The rows of A fall into several groups, and each row is roughly a mix of its group's hidden directions.
A (105 x 11):
[[ -8  27  -9   2   0  -2   0 -13  14  -5  12]
 [  0  -4  -1 -22   6  13   7   8  -5   8 -23]
 [ 15 -14  14  12   3  -3  11   3  -9  14 -15]
 [ -5  -8 -15   1  14 -11  -2  27   1  -6  -1]
 [ -2   6 -10  10   2  18 -11  -6  13 -21   9]
 [-20  -6 -13  -1  18 -14   1   2   3   9  13]
 [ -6  -6   8 -10  21  14   4   0  -9   9  19]
 [ -6   1 -11   7  -6  -7  17   5 -11  17 -19]
 [  4  -9 -17 -12  14 -14   2 -14   4  -4  17]
 [  5   4  -5  10   8  -7  -6   4 -21 -25  -6]
 [  4   4   1  12   8 -10  24  -5  17  -6  12]
 [  0 -22  -7  17   2   9  10 -14  13  -8   0]
 [ -1  23  -2   2   5  19  -3  -4  -8  -8  18]
 [  2 -11  -2   0 -15   6   0  -4  11 -28  11]
 [-11 -13   1  -8  20 -10   3   1   5  23  -1]
 [-10   1   9   8  -8  20 -10  15  13  14   8]
 [  4   8 -11   4   2  -8 -10 -29 -13   5   3]
 [ -2   7  -9   1  29   3  -7  -3  10  16  -4]
 [ 11 -16   9 -10  12  -3  -4  15 -10  17 -10]
 [ 21   4  16  -9 -11  -8   2  14  -7  -7 -11]
 [ -2  -8  11   0  -8 -11  -9  19 -12  18 -10]
 [  4  14   1   4   3  15  -7 -19  19 -12   4]
 [  0  11  23   5 -15  11 -12   9 -10  -5   5]
 [-12   3  -6  12   7  19  -9  -5  20 -10   3]
 [ 19  -6   5   3   0   3  -2   8 -27  -2 -13]
 [ 13   1   3 -17 -10  -4  -3   8 -25  -3 -12]
 [ 13 -18  10   4  -7  12  -7   1   0 -17  17]
 [ 11   7  -6  14  -5  -9   1   3 -11 -27  -8]
 [ -9  18 -12  12   9  13  -5 -12  16  -6   4]
 [ -8 -20 -12  -9   1 -14   2 -18  10  -3 -10]
 [-10 -11  10   2  14  11  -7  12  22   4 -10]
 [  7 -24   5   7  -4  13   4  14 -10 -14  -2]
 [-17  20   7  -5   8   8  10 -19   1  -6   0]
 [  8  10  14   5  -1  20  -2  10 -14 -14  11]
 [ -4   0 -10   9  10   4  10 -16   7 -21  14]
 [ -4  35  -7   2   2 -10  -2   3   1  -3  -2]
 [-18   3  -4  17  -1  14 -19   1  14  -1   5]
 [ -4 -14  -6  12 -14  11 -14   7  -3 -20  -9]
 [ -3  17 -10  -4  17 -10   3 -19   4  14   6]
 [-17  23  -9  -1  -3  -3 -14  11  -8   1  11]
 [ -9 -17  -9   2  21   4  -9  18  10  -1   0]
 [  6   1  19  -8   3 -10  -7  26  -9   4  -4]
 [  5  -2  12 -15   4 -13 -11   0 -12  -2  24]
 [ -9 -18   2  -9  -1 -10  -3 -16  -4  19 -13]
 [  4   8  -5  -8  -3   9   2  15  18 -23   8]
 [ -9  13   8  -2  11  -7 -10  24 -10  -9   9]
 [  4  17  -7  -4  13  12  21   3   9  -7 -13]
 [ -5  17  -6  12  -3   7   5 -13  23   4  11]
 [  2 -14 -19  -7  -8   0 -23   7  -5   0  12]
 [ -8  14  -1   6  -9 -19 -21  -3 -10   6   9]
 [  0 -23   8  12   0  12   1  15 -12   8  10]
 [-11   7 -11  16  -6   0  -4 -12  26   0   0]
 [-10  27  -4   0   4 -14  -3   3   7 -12  11]
 [ 10   8   6  15  15 -14  -4  11 -18   1 -11]
 [-13  25  -8   9   9  -4   6   7  -8  13  -4]
 [  2  12  -8  -9 -12 -12  15  -7  14 -18   7]
 [  0 -14 -13  -3  -5  -6  15 -20 -11  14  -2]
 [-24 -14   6   1   8  -2  -1   5  -4  22   4]
 [  8   8   2   4 -18   6  -4  -9 -26  -2  10]
 [ -9  -7  19  -3  -1   4  16  20  13   0  -8]
 [-13  18   2  -2 -10  -1 -11  19  10 -11   9]
 [ 22  -1   2  -5 -17  -1  -2   2 -19 -15   3]
 [ -5   5  -5  11 -16  10   4  -7  28   1   6]
 [  6 -24  -2   3   7  -4  -5  -3 -19  -3 -18]
 [-14  -5   1  12  -7  11  -7  16  14 -16   9]
 [  0 -12  24  10 -12  -5  -6   3   5 -10  15]
 [  9   0  17   7   8  12  17   0 -15   8 -15]
 [ -5  17   7 -12   8   6   1  -3   4  23  15]
 [ 15 -12   2 -11  -5 -10  17  -4   3   7 -20]
 [ 12  19  11  -2   4   3 -15   0 -20   8   8]
 [ -8  19  -5  10  -1   9  -2   0   8 -20  17]
 [ 13  -9   8 -10   0   9   2  17 -12   9 -20]
 [-23   4   3   4   6   8 -20  15   5  -2  10]
 [  1  -6  19  -2  -3  15  -1 -16  -1 -18  13]
 [-17  24  -2  12   2  -2  -6   4 -14   6  11]
 [  2  -7  -1  -2 -23  -3  16 -14   9 -16  -2]
 [  3  -1   8 -13  -5  10 -12  21 -19   5  -7]
 [ -4  19  -6   1  23   2  -7 -13   8  14   4]
 [  2 -17   4   7  -7 -15   2  23  13   7  -4]
 [  2  17   2 -22  -3 -13  -6  11 -17  -6  -1]
 [  9 -12  15   5 -12   4 -11  18  -3 -10  14]
 [ -8 -21  12   9   3  -5  13 -18   5  10  -3]
 [  8 -14   3   1  -2   7   5   6 -14  19 -22]
 [ -5  11  12  -4  -6 -17  -4  21  -4 -12  13]
 [ 24  -8  -6   5   0  14  -6  -7  -9 -14  12]
 [ -3  -7   2  17   2   0   8  -5  26  17  -1]
 [ 15   7   0  -4   1 -17  12   6 -15 -20  -3]
 [-11 -11  -1  -5 -14   5 -12  -3  16  20  -9]
 [-11  24 -18 -13   5  -1  -3 -13   3  -4  -1]
 [ 11  -9  15 -11   3  23   9   2  -6  -7 -10]
 [  9  15  11   3  12  12 -14   5 -11  16  -8]
 [-18  22  -3   2   2   1 -19   8   4  -7   9]
 [ -9  -3  -6  -1 -15  -6   8  -4  29  -8   4]
 [ -3  11   7   2  11   2  -7   1 -17  28  -3]
 [  0  -2 -13  14  -6  13   1   5 -22  12 -13]
 [ -3   7 -21   0  -2 -11 -21  -8 -13  10   6]
 [-21 -16   9   6   1   0  13  -3  18   0   9]
 [  0   3  15 -10  21  -8  -5  13  11  14  -7]
 [-14  18   8   8  15   8  -9  -1   2  20   0]
 [  4  -2  -3   9 -13 -19   6  11   9 -21 -10]
 [ -4 -13  -3 -19   5  11  14   7  15   0 -16]
 [ -8 -22 -14   6   0  11   9  -9  16  -3  -9]
 [  6  12 -11 -18   5  -5   4 -10   4   4 -24]
 [-21   6  12   0   8  17  10   7 -15  11  -1]
 [ -5 -16  10   8  -2  17   1  16  -2  -6  19]]
Here is one row of each group, with its name. Which group are the others in?
[ 18  -8  19  -9 -16   5   0  -9 -14   4  -3]
<93>
[ 10 -14 -16  -7  -7   8 -16   9   0 -11  14]
<128>
[  1  22   0   7  -2  19 -11   6 -13  -9  10]
<43>

[ -8  10  -6   3   1 -18  11  17 -11  14 -12]
<93>
[  9  16  13   2  13  15 -17   3  -5  12  -5]
<93>
[-12   9  -2   3   2  -2   9  -7  28   5  15]
<43>
[-11 -14 -26   9  -4  -3  14   4  -5   3  -8]
<93>
[-17  -1  -4  10  23   5  -4 -13   9   3  13]
<43>
[ -1   7 -10  -3   2   7  -8  24 -19  13  -5]
<128>
[ 20   1   6   0   9  -3  13   7 -24  -9   0]
<43>
[ -5  19  -5   6  22   1 -14  15   4   2   2]
<93>
[-11  -1  -8   2  -4   1   9  -5  21 -21  14]
<43>
[-19  -1   6 -13   1 -10   2 -19   4  12 -13]
<128>
[  0 -18 -11   4 -13  17   1 -12   2 -19  -2]
<43>
